In the rows, 128 means zero.
The rows below fall into families. The same turns and mirrors carry the whole set onto itself and the rows of a family onto each other. For each named row, which other rows are in its family? Write them in the order they are listed.
These 40 rows form 5 families of 8 rows each.
bigu: [119 133 85 149 134 135 96 141 133 158 113 137 170 118 134 116 124 151 86 142 126 110 121 156 153 146 96 134 110 135 156 100 146 105 128 168 116 147 134]
fevas: [147 101 84 106 112 133 97 129 171 144 118 132 179 122 132 127 142 160 134 158 111 102 109 148 115 151 132 97 112 148 129 115 125 102 129 125 130 116 127]
pez: [125 144 99 129 153 100 156 141 105 153 126 123 139 115 110 114 150 126 93 142 128 124 115 166 101 135 152 102 156 101 161 58 127 139 104 97 144 117 130]
Nipe: [111 125 96 114 165 134 134 153 107 161 131 139 107 126 95 124 122 136 95 125 160 125 122 138 96 135 154 116 164 142 146 69 149 133 90 135 124 120 112]
giz: [136 113 54 122 122 137 92 172 127 149 108 166 160 116 117 114 129 154 100 132 127 109 128 140 135 161 128 122 111 120 163 140 107 126 124 140 123 137 122]
fid: [112 137 100 136 150 118 105 116 131 157 107 131 173 110 131 123 116 146 99 121 70 125 118 149 128 128 159 138 133 154 145 84 157 122 122 162 82 138 150]
boko: [118 145 103 116 149 130 105 120 106 145 84 126 156 144 115 104 113 163 95 143 109 116 109 182 141 110 157 155 121 159 138 107 130 134 118 152 105 159 130]
Tuz: [100 109 90 105 149 114 105 105 158 169 120 100 169 143 140 104 117 171 113 129 98 122 104 160 117 126 187 147 140 164 120 105 126 118 115 116 112 123 108]
Kof: [119 83 72 97 136 102 86 145 155 161 145 124 163 125 124 114 109 140 109 115 98 111 106 121 114 176 158 110 136 136 139 126 99 112 113 133 135 118 106]
pimi: [95 108 88 106 116 146 109 151 183 154 143 125 172 124 128 123 114 154 94 127 117 108 115 132 131 168 117 137 115 110 139 111 111 114 129 147 125 134 121]
gugi: [113 141 90 123 138 105 144 174 118 154 89 109 148 135 135 150 147 150 115 139 109 160 127 148 129 133 147 143 116 157 172 87 161 120 127 91 135 114 115]
rar: [150 115 88 145 154 111 146 149 138 133 87 113 111 122 118 146 114 133 129 130 110 157 94 141 115 148 130 119 135 158 131 70 147 127 105 111 140 105 98]
kevu: [132 140 92 137 142 98 165 150 120 164 114 97 141 140 112 104 139 150 92 133 145 148 120 139 122 144 133 132 140 125 161 79 135 110 110 88 155 104 95]
Dis: [146 115 79 111 159 111 151 156 130 147 129 135 143 121 72 143 126 118 129 129 133 138 95 119 83 132 137 118 153 136 130 74 136 114 117 116 135 105 121]
tuzi: [109 83 81 99 129 115 115 133 156 164 146 112 173 123 135 127 133 174 109 135 143 103 122 161 126 166 159 115 125 136 154 129 113 117 115 133 139 102 108]
vom: [136 144 91 100 141 117 135 160 118 149 117 144 158 131 113 139 126 113 119 114 146 122 100 117 115 98 123 92 139 118 128 94 115 133 145 97 151 138 128]
gefut: [123 144 126 115 142 100 156 143 113 154 101 146 135 108 115 122 134 129 116 120 108 122 114 182 114 112 155 114 138 97 123 88 110 141 118 104 159 133 97]
buduz: [145 101 55 94 132 137 102 108 159 153 118 117 166 157 144 112 128 141 121 141 108 113 98 140 136 121 153 124 132 143 106 89 108 127 117 137 106 122 114]
fomul: [120 123 98 119 123 143 115 151 121 140 112 137 165 121 98 119 130 162 89 157 139 96 112 183 132 149 137 118 110 124 185 133 112 134 124 158 117 136 135]
zonu: [118 147 126 133 129 108 163 147 138 165 85 112 139 136 105 120 115 154 112 129 107 152 112 147 113 126 143 138 132 112 134 104 112 120 130 84 159 119 79]
Tuge: [128 113 102 97 152 115 65 116 135 149 110 99 146 126 125 103 104 141 106 107 83 116 123 132 129 132 173 132 143 169 121 89 139 113 103 129 105 123 105]
Gen: [141 115 101 104 119 130 97 128 114 128 97 128 177 115 99 126 136 158 121 130 112 119 102 150 132 160 114 114 110 160 162 129 150 131 149 147 122 124 135]
rezo: [102 129 96 87 149 127 137 143 128 149 118 111 127 142 104 153 143 122 99 121 122 133 116 160 106 148 157 125 159 140 169 50 150 146 104 114 133 106 110]
Rap: [128 140 102 126 166 69 156 155 142 154 124 163 165 133 115 134 86 126 112 116 108 99 124 145 129 121 131 104 137 128 142 89 118 110 124 130 155 143 122]
sova: [103 125 92 151 138 120 144 169 128 137 110 117 103 114 125 134 118 152 98 141 132 163 121 129 109 152 156 149 127 156 162 107 145 121 104 103 140 108 112]
Rivu: [143 144 91 120 116 142 102 111 117 160 103 133 169 130 113 82 111 180 101 119 94 100 119 139 117 142 155 144 127 140 130 100 109 136 86 125 96 135 135]
lebef: [137 148 104 140 133 127 131 158 145 129 79 122 127 128 150 139 117 125 116 120 111 143 88 136 129 107 127 91 123 142 143 90 124 143 134 86 145 134 108]
sagi: [116 146 93 143 138 95 130 177 139 175 88 127 181 135 122 146 107 137 134 151 110 131 106 156 119 106 128 121 102 113 143 104 109 118 127 101 157 140 103]
fav: [115 101 109 119 99 128 84 123 121 169 144 123 138 106 131 104 141 160 102 137 96 114 108 137 132 156 146 125 129 122 153 136 108 108 122 136 124 100 123]
foz: [116 140 112 144 142 95 136 176 138 160 93 116 143 105 151 130 91 144 118 123 122 134 114 139 127 116 145 128 113 145 131 132 99 128 111 92 161 140 115]
Zep: [137 143 89 126 137 157 71 141 118 138 74 136 142 119 111 111 119 154 96 131 105 117 139 147 140 117 148 143 124 145 151 103 143 131 120 125 87 143 133]
lura: [97 115 97 121 164 117 141 167 148 134 117 121 109 124 126 125 124 152 108 115 130 145 129 142 149 132 118 153 142 130 151 67 164 134 131 101 123 111 105]
Lefi: [115 132 97 99 148 111 126 149 142 168 120 137 162 143 97 145 105 108 118 123 128 97 98 170 107 121 137 110 143 104 134 62 108 138 99 130 162 130 89]
Vedo: [115 117 114 128 172 110 135 145 162 157 140 130 119 131 93 132 108 116 94 131 121 109 118 147 129 123 127 115 175 121 160 56 139 110 117 131 127 110 115]
mev: [134 123 74 99 128 142 101 109 123 131 98 114 167 147 101 108 124 133 108 116 98 133 75 140 139 125 149 142 133 152 150 102 129 152 140 154 92 125 125]
nez: [116 142 119 118 164 115 125 161 136 180 119 136 151 113 110 118 96 125 111 110 136 99 103 146 98 98 152 91 152 121 125 94 95 136 100 118 138 149 122]
gedug: [152 131 95 124 102 143 111 120 104 170 115 158 142 132 117 99 131 167 88 121 100 108 119 147 138 157 144 124 131 142 161 126 109 119 106 161 113 121 119]
nuza: [124 111 97 106 116 121 80 115 119 160 136 103 164 103 138 81 123 172 119 121 106 105 114 140 132 138 148 150 120 133 112 108 119 122 100 108 116 115 124]
dedak: [106 103 94 76 141 117 127 126 156 154 136 122 173 118 143 128 111 153 110 90 87 121 129 134 135 151 166 145 130 142 110 96 127 129 117 155 108 127 116]
safi: [96 144 91 136 153 89 158 177 151 126 101 150 157 124 129 125 100 160 121 118 98 138 118 133 126 129 137 137 116 125 149 98 134 139 141 87 132 144 129]

The rest of the family of pimi: bigu, fid, Rap, lura, Vedo, dedak, safi
The rest of the family of nez: Nipe, boko, Tuz, tuzi, fomul, sova, foz
The rest of the family of zonu: pez, kevu, gefut, Rivu, fav, gedug, nuza

